(in the rows, 128 means zero)
One turn sends every row of this set to another row. A few are shown first. Where does it send the rows asked after them?
vuto: [134 134 119 121 169 138 132 112 143 148 144 150 137  87 119]
kes: [129 137 136 120 150 130 128 102 131 143 133 149 131  76 121]
sove: [142 127 158 128 147 123 156 159  91 125 169 135 124 122 104]
Romeb: [157  85 149 107 146  96 100 142 123 102 153 166 120 123 145]
Nifo: [157 134 163 136 118 118 151 144 105 126 165 127 128 157 134]
gedeb: [157 136 170 145 121 110 128 146 123 133 171 126 135 160 129]
rifek: [156  85 138 106 148  99 106 143 120 102 147 172 122 119 144]
dek: [165  96 128 111 150 104  96 136 129 103 146 167 115 117 153]
Zonu: [151  95 141 103 147 104  93 154 129 104 151 163 114 136 148]
romul: [165  97 137 112 149 102  92 135 133 101 151 162 113 122 154]
sor: [141 127 157 130 145 107 163 161  96 111 159 140 127 132 111]
tas: [142 132 114 132 152 124 130 109 135 152 133 160 137  90 106]
fadi: [150  92 131 101 152 105  97 152 123 106 146 169 110 121 136]
buzik: [130 116 134 133 151 128 135 134 101 130 154 149 130  98  81]
sugal: [148 135 170 133 137 122 143 158 116 125 178 122 135 155 135]
bogov: [150  92 139 104 148 104  97 158 121 104 150 165 111 129 141]
lobaf: [147 144 173 134 118 118 142 147 113 122 158 123 137 148 149]
far: [143 122 155 143 136 122 136 155  91 119 170 131 125 133  93]
lumu: [149  94 128 101 154 108  92 145 132 109 143 169 110 117 140]
zurol: [142 135 141 126 137 128 122  94 164 151 146 139 149 128 149]
nov: [128 121 115 131 159 135 122 111 137 143 139 154 146  93 102]
gateb: [143 126 135 126 146 126 143 112 104 142 146 148 114  87  93]
pala: [136 133 148 124 143 125 144 128  93 129 142 145 117  81 103]
Bise: [142 132 175 132 138 105 145 151 129 116 169 127 141 160 139]
mebi: [150 138 157 133 121 121 134 121 146 139 159 128 147 161 157]
pegi: [139 144 132 127 160 138 118 110 168 148 152 136 146 120 149]
gos: [157 145 150 145 128 119 113 120 159 143 160 128 143 153 149]
mos: [162  91 148 110 147  99  92 139 128 102 157 160 115 125 150]
Ruvip: [143 137 166 131 127 118 151 151  85 119 155 132 120 118 119]
vepek: [150  96 138 103 149 106  88 148 138 108 149 163 115 133 151]
rad: [142 122 134 132 142 117 146 134 100 140 145 157 129  96  85]
Vek: [136 125 132 122 163 130 150 136 104 138 152 149 125  88  96]
Lubiv: [140 131 128 127 162 117 157 141 101 120 143 152 115  95  98]
Rege: [140 148 162 129 126 124 124 122 149 133 149 127 150 143 166]
bonov: [150 144 120 138 144 125 113 103 165 153 140 146 145 118 139]
dupib: [147 140 138 145 136 131 113 129 156 130 159 126 152 160 149]
Sasim: [160  91 128 108 150 102 104 140 124 103 142 171 119 116 149]
zase: [140 141 163 130 149 112 119 122 167 128 164 125 145 149 154]
milus: [133 144 143 123 142 129 117  99 160 145 136 139 147 106 151]
Pasad: [150  97 131 103 154 108  88 143 139 109 145 166 113 124 146]
zivig: [149 124 163 140 127 108 146 154  94 132 165 140 128 132  97]
foso: [151 135 157 149 129 124 125 153 119 119 173 120 136 163 128]
tif: [148 144 156 133 144 128 124 132 156 137 169 122 146 154 158]
gov: [140 145 134 127 166 122 114 100 172 136 148 136 135 111 142]
tusas: [137 139 118 126 172 124 132 110 140 132 137 150 120  84 114]
Dano: [138 130 130 122 150 130 128  89 145 154 140 148 133  91 116]
raru: [135 134 118 136 151 137 111 108 163 142 143 143 155 126 137]
fut: [152 128 151 133 129 121 156 139  85 128 157 137 112 119 102]

lumu goes to fadi
foso goes to dupib
dek goes to Sasim
Where do these go?
tusas goes to Lubiv
fut goes to Nifo
tas goes to rad
pegi goes to vuto
pala goes to Ruvip

One turn sends every row of this set to another row. A few are shown first. Where does it send the rows asked after them?
duzek: [122 101 123 102 119 126 125 132 132  82 135 130 103 144 112  86 134 123
  94 141 163 115 132 122 146 106 146 128 132 132 119 116 142 158 134  94
  99 131  92 142 120 127 118 138 137 122 134 106 145 177 127 151 141 120
 113 162]
logop: [126 112 120 100 118 118 120 138 142  82 134 127  89 136 103  90 125 120
  92 143 162 119 139 124 148 116 149 121 128 129 108 114 144 150 131  98
 110 140 102 130 128 124 110 137 131 121 130 106 135 169 131 140 145 109
 112 166]
gigat: [127  94 116 103 115 120 122 130 142  94 128 126  89 139 110  81 125 121
  95 132 153 106 135 126 149 115 149 123 122 138 110 110 148 152 141  92
 108 136 101 139 127 128 121 135 134 119 119 104 136 175 125 147 150 119
 121 165]
rop: [105 135 141 114 118 120 127 121 106 141 100 157 105 139  56 140 131 136
 142 125 148  95 163 140 139 131 172 152 142 138  79 110 114 129 153  98
 101 120 144 136 121 123 123 122 156 137 134 113 166 102 136 108 152 124
 133 145]
Bunus: [146 128 142 147 129 126 146 102 130 135  89 113 134 142 110 147 152 133
 157 140 113  81 121 131 119 136 148 150 131 126 119 135 117 147 141 147
 139 106 128 136 124 124 118 108 109 149 129 153 123 122  87 162 117 138
 130 155]
peli: [126 121 114 122 137 140 109 107 157 141 113 139  98 104  94  88  97 150
 127 136  95 154  99 147 109 131 143 116 129 147 113 128 138 132 144 130
 146 112 107 144 117 118 153 147 125 103 152 127 143 158 160  97 113 137
  95 139]
Ragam: [119 108 134 121 100 119 151 126 100 142 115 120 115 104 157  99 155 125
 148 138 109 123 122 125 119 107 149 130 145 140 137 126 142 144 160 140
 113  96  57 123 120 151 168 104 139 112 143 120 163 154 133 123 125 100
 131 144]
val: [123 122 124 116 130 141 120 112 163 132 109 125  97 102  90  96  99 147
 141 132 102 149  91 152 102 131 138 110 133 150 111 123 132 133 136 138
 148 104 107 128 113 122 149 157 142 105 162 125 145 159 161 101 106 142
  94 134]
sezi: [ 97 126 145 108 124 124 118 118 104 129 106 153 123 139  58 139 133 128
 141 132 156  92 157 144 137 142 180 159 145 141  74 106 116 124 144 102
 100 115 140 139 120 126 124 121 153 134 139 125 156 106 137 110 133 130
 137 147]
fepip: [113 141  92 120 115 143 102  92 141 145  94 149 141 110 142 105 135 136
 152 109 102 128 159 108 146 126 158 155 108 119 145 136 123 129 127 157
 105 100  93  96 140 102 145 120 134 132 188 100 141 126 123 124 137 133
 129 157]
rufu: [118 149  95 118 114 153 107  74 134 132  98 142 141 112 137  99 133 135
 145 118 103 127 149 114 155 135 158 155 106 103 142 134 114 131 119 158
 117 100  97 107 146 105 146 111 133 130 192 114 146 137 123 129 127 133
 122 156]
zaku: [113 102 116 103 118 129 130 137 132  81 133 124  94 140 113  91 121 122
  92 139 162 114 139 123 146 102 149 125 121 152 109 116 154 149 140  96
 114 128 100 138 126 136 120 135 127 125 121 112 145 172 121 142 145 123
 119 170]
Nibe: [ 96 142 141 112 114 120 121 115 105 137 103 143 104 146  62 139 138 129
 149 132 146  94 164 146 134 123 167 156 138 128  74  95 114 127 145  96
  97 123 136 126 120 126 128 113 154 133 128 118 169  97 137 110 142 134
 134 139]
Paza: [121 120 111 112 142 140 116 114 151 124 106 133  94 114  90  86 107 147
 134 144  94 145  94 149 111 138 142 111 133 145 109 125 133 134 142 134
 149 104 119 134 106 119 152 155 131 110 173 109 149 166 168  96 109 148
  99 139]
Nubup: [ 96 117 124 122  99 118 144 140 114 138 115 142  92 131 118 105 147 111
 150 153  94 115 104 131 114 125 124 144 145 125  95 126 135 141 162 111
 119 144  99  96 129 143 135 123 164 111 195 102 176 136 170 123 149 118
 122 154]
bura: [ 92 138 135 113 117 132 119 123  98 142 102 158 109 149  61 144 130 121
 142 128 150  95 157 148 120 134 178 152 143 134  78 102 120 128 151 103
 100 122 144 137 121 134 135 113 154 130 141 119 173 105 138 112 137 133
 128 151]
Viner: [ 87 120 143 146 130 146 159 135 101 108 102  95 137 133 102 109 125 130
 133 146 128 108  92 122 124 120 147 166 151 138  89 149 155 146 190 104
 107 123 114 106 129 125 139 139 144 131 162 123 134 157 146 116 150 141
 114 184]
guf: [122 118 108 109 128 143 115 103 159 133 113 135  94 108  97  84  96 144
 128 135  97 145  94 153 109 140 145 118 133 143 110 116 129 126 140 132
 147 104 117 140 114 133 155 149 124 105 163 123 143 158 158  97 101 146
 107 143]
nuv: [149 124 131 157 133 125 136 110 131 130  89 101 137 143 110 151 148 136
 161 147 116  86 115 127 114 135 137 158 133 118 117 133 133 155 158 151
 138 111 130 129 125 127 123 113 109 146 122 148 123 126  89 145 122 122
 134 152]
lemo: [144 128 140 158 135 126 150 109 125 131  93 107 139 130  99 156 144 146
 158 145 115  97 119 121 127 137 139 157 128 121 120 138 120 145 140 146
 144 104 134 137 129 126 115 115 117 144 133 156 125 118  88 156 124 118
 124 152]
basog: [ 70 143 146 126 120 152 126 135  94 137  98  80 113 134 127 134 147 138
 125 130 142 122 133 133 138 112 152 115 128 113  99 128 117 145 165 122
  87 105 114  86 127 124 151 127 112 139 169  95 142 113 113 140 135 151
 120 168]
sefes: [118 134 100 122 119 151 108  89 131 148  97 144 138 114 147 100 136 124
 144 108 101 122 143 105 152 130 152 152 105 114 144 138 112 134 121 162
 112 105  94 101 153 104 149 111 142 129 188 108 142 140 124 128 127 131
 111 152]
damav: [149 125 139 152 129 125 152 108 125 132  93 113 138 133 108 156 147 142
 170 146 114  90 116 117 118 130 141 161 137 116 129 129 128 136 153 147
 135 106 132 137 126 129 118 114 110 139 137 152 110 120  96 144 123 124
 127 146]
soga: [104 132 121 125 112 119 138 118 107 104  81  95 131 110 129 143 135 142
 183 133 117 128 135 145 132 114 143 114 153 118 100 101 146 135 170 138
 112  76 128 117 110 150 179 124 133 109 172 108 142 135 127 137 111 125
 118 128]
bobe: [129 138  92 121 114 145 106  78 142 139  93 149 139 121 140 100 126 141
 156 111  98 121 157 112 152 125 150 155 107 115 145 140 116 134 124 161
 108 110 115 107 139 111 156 114 134 127 189 110 150 140 129 131 132 138
 123 151]

guf goes to lemo
Ragam goes to basog
Where do these go?
bura goes to val
Paza goes to damav
logop goes to bobe

